Each path below is one point turned by a fixed rotation once a step. After each direction that follows a path, write how fast that rotation turns it, in degrees each step (0 if it stays still).
Each turn is a multiple of 5 degrees from 10 to 175, or 0.
Each row of a path follows its step; steps can be skipped.

step 2: [-10   4  10  24  17 -15   1   5  -3  21  -1  -9  13   5  13  -2 -14 -21
   7  13  16 -17   8 -18  -6  -4  -8 -19  10  -6  12  -7 -16 -14   7 -16
   5   8   9  15  -3  -2   3 -11  -5]
step 7: [-21   5 -13 -15 -18  -1  -9   5  -1  18   0   0  15 -14  -5 -10  10  -7
  17  21  16 -11  -6   6 -26  -1   6   2  25 -21   2  -8   0   0  -1 -17
  -2  12   1   6   0   9   1 -13   7]
step 15: [-10  -1   4  -1  20 -18  -3  12  -8  23  18   9   3  -7  -7 -13  -3 -16
 -23  11   1  -6 -11  -7   8   2   4  -4  10  -4  -7   1  -9  -5 -15   9
  -3   2 -15  14  -9  -6  -6 -29 -23]
step 22: [-32   0  -9   5  10   6  21  19 -11  16   7   8  -2 -13   4  -5  -4  -5
 -16  15   4  -4  -3  -1   3  -3  -3  -4  20 -10   3  12   4 -30   3 -17
   1  -6  16 -11  -9   0   5   6 -17]
step 26: [ -8   6 -10 -16  -6   1 -11   5  15   1  21  15  15  -4   9 -20   8  -8
 -12   2  23 -20   4  -3   9 -12   6  -3  -3  -3  -2  -2  12  -1 -20 -22
   4  -9  -2 -24 -22   9   5   0   5]
step 28: [-18   3   3 -15  12   0  11   6 -11 -13   5  -6  -2 -17   5  -6 -11 -17
  -3  -7   2 -15  -8   4  -2 -16 -14  11  18  -6   5 -10  -9 -14   3   1
  12  27  -8   0   2  -2  20 -27 -17]
step 33: [ -9   1 -17  10  14   1  -1   9  -2   8  13   2   5 -11  -2   9 -13 -17
  -6   3  24 -26  14  10   8 -21   2 -11   3 -10  13 -25   8  15 -11  -8
   3   0  -4  24  -9   3  -2 -13   0]
step 36: [ -8   5   7  -4  -4 -28  -8  -3   6   4   2  -8  -7  13  -3  -8 -21   1
   0  14  18 -27   0 -17  -1  -5  16 -16   3  -4  16 -15 -21 -11  -7   2
  -6  10   4  -2 -10   9  -3 -17  16]
step 37: [ -3  -1 -10   0  -2 -17   6   1 -15  11  -4   0  21 -10   7 -14  10  11
 -11 -11   9 -25  -1  -9   5  -7   3  -2  20  -7 -11  -1   3 -17   2  -1
   2  33  -4  21  -8  15   2 -15 -14]
Directions:
[  6  -4  -4   7   3  -3   0  -1  -4   8  -6   0   2   3   4   4  -7  -1
   0  -3  -1  -2   0   2  -2  -5  -2   3  -5   3  -1   3  -3  -2  -5   4
  -2   5  -3  -4  -1   1  -5  -4 -10]  115
[ 2 -3  6 -1 -1  9 -1 -4  6  2  2 -2  5  4 11 -2  0  1  2 -3  5 -3 -7 -1
 -2 -4 -5 -4  4 -3 -4  9 -1  2  5 -3  0 -1 -2 -1  2 -1  4  3 -3]  120
[ -1   1   2   2   7   8  -7   1  -2  -2   6   0   2  -6  -2  -3  -1 -13
   2   3   0   0   2   3  -5   0  -3   5   2   4  -2  -3  -5   0  -4  -6
  -6  -3   0  -1   5   1  -3   0   0]  55
[ 3 -3 -4  4 -2  5  4 -1 -4 -6  1 -1  7 -2 -4  0 -2  2 -3 -2  3 -2  6  7
  5 -4  2  4 -1 -9 -5  0  5  1 -1  2 -5  2 -4  2 -2  1 -1 12  3]  85
[ 2  3 -2  7  4 -5  3  0  2  0 -2  1 -2 -3 -6 -2 -7 -1  3 -5  7  5 -3 -3
  6 -2  0 -7  4 -1 -6  0  6  2  5 -4 -2 -6  1 -4  4  1 -7 -5  1]  35

step 0: [ 11 -28  13   5   9 -15  16 -15   7 -20 -10  -3  11  22  -9  -2  21  24
  13  -5  19  12 -20 -16  -5  -4  -1   1   1 -23  -5  -8   4   6  -8  13
  19  -4 -18  -9  17  15   8 -28  -5]
step 3: [ -6  -9 -21 -18 -25  22   7   2 -19   6  23  24   0   5   1  -8   0  13
 -12   5 -16   1  22 -25  -8 -10  -5  13  17 -18 -14  -2  -8 -18 -14  -2
  -8 -19  15 -21   9   0  -9   8  18]
step 5: [ -8  12  -3 -13   3  -4   5  11 -13 -18  -1  16 -10  29  10 -15   6  -2
 -31  18  15 -13   4   5 -25  -3   4  -5  -5 -12   1   3  23 -12   1 -16
  22  11 -13  -8  29   4   2 -18 -22]
step 8: [ -1   0 -20  25  -2  15  11  -6 -23  17  16  16  -2 -11 -24   1  -5   4
   2  15 -12  -2  11   9  -1 -17  -4   8  24  47   9  -4 -10   8 -16   6
   2  11  12  -6   8  -5  17 -13  -1]
step 10: [-19   2  -5  -2  38  -9   5  21  -7   6   3  -9   6   5  -7  -1 -23   4
  -8  11   5  14  14  -2 -16   3   5  -6 -11  15   4 -39   2   0 -10 -15
   5  -3  13  -1  10 -18 -27  11 -28]
step 19: [ -6  36   0   6   0  22  23 -14 -16  -1  27  31   5  -3  -7   3  12  -1
   1  18  16   0  -1  -6  13 -19 -10   9   9   4   3   0  13   1 -15 -20
 -19   3 -13  -2 -13   6 -18 -18   7]
step 23: [ -6 -23  -4   1   3  16   8   7   6   7  -7 -14  -6 -32  10  -9  23   4
 -24  29  11   5  14 -19   8   3 -11   8   3   2 -19 -19   2  -9   4  -8
 -16  26   1   8  26  -6  -7  23  -6]
step 25: [ 12  13  12  -3 -11   0  23   4   9  -8   3   0 -20   5 -11   9   7  -8
  10  20  -4  37   1  -1   8  10 -19  -2 -12  -4   4 -26  24   2   3   8
  16  20 -23  16  -3  29  -1 -11 -16]
step 28: [-37   4 -21 -23 -10  -9   2   0   9  11   7  -9 -25 -12 -10  -9  23   6
  -6   4 -44   3  -2  -6  -9  -4   0  -6   5  15  -6   5 -12  23   9 -13
 -18   0   8 -15  10   4  -7  10   6]
Directions:
[ 2 -3 -4  2  0  1  4  1 -5  0 -2 -6 -4 -5 -5 -4  2 -2 -3  0 -2 -6 -3 -6
  3 -3 -6  4  4 -7 -1  3 -4 -1  1  3  9  1  3  1  8  7  3 -1  1]  125
[-1 10  4  5  0 -4  5 -3  3  0  3  3  6  2  5 -6  3 -6  3  2  3 -2 -5  0
  2 -1  1  3  1 -2  1 -2  5  1  4  3  0 -6 -7 -1  1  8  5  0 -7]  55
[  6   6  -2  -2  -9   6  -2   2  -1  -2   1  -2   3   2  -2  -3  -2  -1
  -5  -2   7 -11  -1   0   1  -1  -1  -1   1   3   0   2   8  -4  -6  -1
  -4   0  -2  -6   4  -5  -1  -3   3]  25
[ 1 -3 -2  8 -1 -6 -9  2  3  0 -3 -2 -2 -4  0 -2  0 -1 -5  5  4 -4  4  4
 -2 -7  4 -6 -3 -1 -4 -7 -3  4 -6  2  0 -4  2 -2 -6  4  6 -2  0]  110
[-4 -1  2  5 -5  6  3  3  2 -4  5 -1  1  2  5  5  5 -4  2  3 -7 -1  7  3
  5 -4 -6  9 -1 -4  1  0 -2  4 -7  0 -2  1  4 -3 -1 -4  1 -1 -3]  70

step 3: [ 10  16 -16   4  13   5   1 -17   5 -13  -2  14 -21   9   1  13   5  12
   4   6  13 -22  21  -5 -14 -11 -20   8  10   0   9 -11  28 -17 -16 -11
  11 -13  30 -17 -27 -22   1  13  19]
step 7: [  1  27   6  13   0   3 -13  24  29  20  -4  14 -15 -10 -27  -5 -14  -4
 -14  17  -1 -19  17  -4   7  11   2  29   6   1  14  -1  -1 -14  16  -2
   6   9 -35   4 -10 -12   8   9   7]
step 12: [-15   1 -28   2  15   2  -6 -16  -7   0  12  11  -1 -33   0  25  -3   8
  21 -23  -5   3  -7  -3   8   1 -12  -7 -10  11  31  12  -9 -18  16   3
 -36  -8 -10 -13 -16  18  -4  -9 -10]
step 19: [ 12  12  -1   9 -15   9  25   1   8  14  14   7  -2   6  21   4 -16  -8
   4   7 -22 -12  34  -3   0  -7 -15  -1 -12  -4  16 -25 -17 -15   5 -13
 -19  22 -18   2 -32  -4  -3 -21  -3]
step 24: [-18  -8  21   5  22  -2 -21  10 -10   0  11  12  -6  -3  22  13  -1 -12
  -4  -8  -4  -7 -15   0 -22   7 -19   1   5  13  19  19  22 -25  11  11
  -9   7  27  -3  -3  -1  31 -17 -22]
step 26: [  8  24  12  -7 -14  14 -10  -7   1 -15 -11  10  -1   8  -7   3  -2   2
  -7   6   3 -17  25 -23 -16  -6  -5   9  15  12  29   1 -26 -14  17 -14
  27 -27  -4   0 -10  34  -5  -2  -1]
step 34: [ 15   8  -8   6 -15  -1   5 -29   9   9  -8   5  -8  36  12  10  13  -1
 -10  15 -21 -26  24 -25   7   0  -9   6  -8  -2  -9  -7  -8 -12  -4  -5
   0 -16  -4 -13 -21 -24  -1 -20 -25]
step 36: [-28 -15 -10   6   4 -32 -10  17  15 -23  -1   7  -5   5   8  -4 -19 -21
  -1  26  -7   4   9  13 -11 -10  -6   6   7  27  -1  22  -6  -2 -32  -1
  18  17  23  -2  -9  -8   6  -3  -6]
step 44: [ 12   0  -5  17  20  -3  10 -10 -11 -40 -14 -10  26 -21  17  11  -3  -1
   2  -9   8  11  23  12  -6 -27 -20  15   5  10  13   5  -3 -10 -20 -25
   8   1  -4  -7 -17  -3  -2   2  18]
Directions:
[-2 -8  0  1 -3  1  4  0 -3  1  6  2 -6 -2  4 -5  1  5  1  0 -8 -2 -8 -6
 -6  0  3 -2 -2 -1  6  7 -1  2 -1  2 -7 -1 -6 -3  1 -1  1 -8  1]  95
[-1  0 -2 -1 -6  3  1 -2  5  0 -7  2  0  5 -8 -1 -3  4 -4 -3 -5  4  5 -3
 -1 -3 -2  0  6  5 -4 -2  1 -2  8  6 -3 -1 -6 -2  8 -5 -5 -3 -1]  55
[-1 -5  4 -1 -3 -3  3 -6 -2  3  6  4 -4  1 -4  3 -3 -1 -4  9  1  0  1 -5
  7 -3 -3 -7 -1  0 -9 -5 -3  2  0 -7  0 -1  0  4  1  1  6 -5  3]  125
[  0   1  -2   2   1  -5   6  -3   4 -11  -2  -3  -1  -6   3   3  -2   0
   5  -1   4   8  -1   0   7  -2   0  -1  -1  -5   0  -3   2   3  -5   3
  -7  -1  -5   5  -1   1  -6  -6  -4]  170
[ 5  3  4  8 -3  7  2 -1  9  3  0  0  0  0 -9 -6 -3  3  4  0  0 -4  0  0
  3 -3 -3 -1 -2 -8  1  3  0 -4 -5  2  6 -7  1 -2 -6  2 -3 -3  1]  95
[ -4   6   8   1  -4   4   3  -2   1   2   0  -1   2   0   2   0  -2  -4
   9   0   0  -2  -4   3   2   3   1  -3   5  -4  -4   0   3  -2   8  -7
 -11   5   1  -6  -1  -2   1   3  -3]  140

step 4: [ 12  12  11   9 -24 -13  -6 -24  -9  -4  17  -3 -27  13   3   0  -9 -18
  -3  -4  -5  11   0 -18   2   3   6  16  -9   5   5  -7 -11 -16 -18 -28
   6  -5 -11  -8   0 -12 -12 -23  25]
step 16: [  9 -10 -10   6   8 -16  -7 -12  -5 -21  -9  -4  10  24 -13   3  21   8
  12   4 -14   6   3  -5  -7  -5   8  -4 -22  14   8 -10   1   3  -8 -38
   3  15 -33  -6  12   4  -3  -4 -22]
step 18: [ -2  13   2  13  -4  23  22 -15  -4  -8  18  -5  -3 -15 -14  -5   1  -4
   3  10   7   5  -3 -11 -34 -20  27 -11  -1   6 -13  -1   8  -8  -5  -6
   6  34 -11   8   5   1 -16   1  22]
step 21: [ -2  10 -12  23 -14  -5  16 -21   1  33  -3 -14 -18   0 -13  -5   5  -6
  11   5   2  -7  16  -6  10 -18  -9 -11  -9   7  13   2 -17   0  -7 -19
  -5  11 -17 -12  18   2  -6 -32   4]
step 22: [-12  -5  35  -1   5  -1 -10   4   6  -8 -13 -14   4   1  25   6 -20 -16
  13 -12  -7   5  -5   8   9  -4  -7 -12 -25  -5   5 -12  24 -16  -6   0
   6  23  10   6 -22   3  -2 -14  22]
step 23: [  2  13 -24   6  22   6   4  -5  23  -9  11   3   7 -27  15   7 -20 -10
  -1  -6   2  -1   0 -21   3 -19  18  -5  19  20  -8  -1  -5  -3  -1  -2
 -21   8  18  -5  22 -13 -16 -11  -4]
step 25: [ -2  -2 -10  -9  22   2   2 -19   1 -15  -2   3  24  -3   6  -4  -7   3
  11  -3  19  -2 -15  28  21 -15  -6 -23 -14  12   4 -13  -8   3   7 -33
   9  -7  14  -6 -16  19   7 -12  -9]
step 38: [  7  15   5   9   7  17   5   0   4  19  11 -16  20  11 -17  -8  -2   0
  19  14  19  19  13  25  14 -20   1 -11 -20   9  -5  -6   4 -11 -12  -5
   2  22 -11  -9  27  14  -6   0  -4]
step 44: [-12  20 -10 -17   3 -17 -16   7 -13  15 -10   3  -1  23 -14  -9   1 -18
  25 -20  -2 -14 -18  -7 -11  -2  -9   8 -15 -14   6   6  -3  -9  -4  -7
   7  17  10  -9 -16 -25  -3 -17  19]
Directions:
[ 0 -2 -1 -5  2  1  9 -9 -4 -6 -2  3 -3 -3 -1 -6 -6  2  7 -3 -2  2 -2  3
 -7  4  4 -1  1 -5  4 -2 -2 -3  2  2  5 -4 -1  0  5  1  3  2 -5]  45
[-4 -2 -1 -7 -6  0 -2 -3  0 -1 -6  1  7 -1  4  5 -3 -5 -1 -2  2 -2  5  2
  0  3 -4 -4 -2  0  2  0  0 -2  3  3  8 -5  2  0 -8 -4  0  6  9]  145
[-4  1  7  6  7  6 -3 -1 -4 -2 -1 -4  7  6 -1 -3  1  0  5 -2 -6  1  9  2
 -2  5  2  3  2 -7  0  6  3  4 -3  0 -1  5  0  3  0 -1 -3  6  3]  175
[ 2 -6  1 -3  4  2 -3  1  1  0  1  6 -5 -3  6 -1 -3 -3 -6  1 -3 -7  1 -2
 -4 -4  3  2  3 -7 -8 -4 -2 -9 -4 -1  0  4  0  3  4  1 -2  1  8]  80
[ 2  0 -1  0  1 -1 -1 -6 -2 -6  2  3  5 -3  3 10 -2  2  7 14  1  1 -1  6
 -3 -2  3  3 -2  3 -7  0 -1  4  0  0 -1  1 -5  4 -1  2 -3 -3  1]  160
[-7  2 -4  6  2  1  6  1 -3  4  0  3 -3  0 -4 -3 -2  5  3  3  5  1 -4 -6
  7 -2 -2  5  2 -5 -4  1 -1  2  0  0 11 -2 -3 -1 -4  0 -3 -1  8]  110
[ -5   6  -1   4  -4   5  -6   5   2  -2  -5  -1   0  -3  -8   1   3  -5
   3   4  -3  -1  -1   1  -1   3  -1  -1  -3  -3  -4 -11  -2  -4   0   4
   5  -1   4   6   4  -1   0  -3  -6]  175
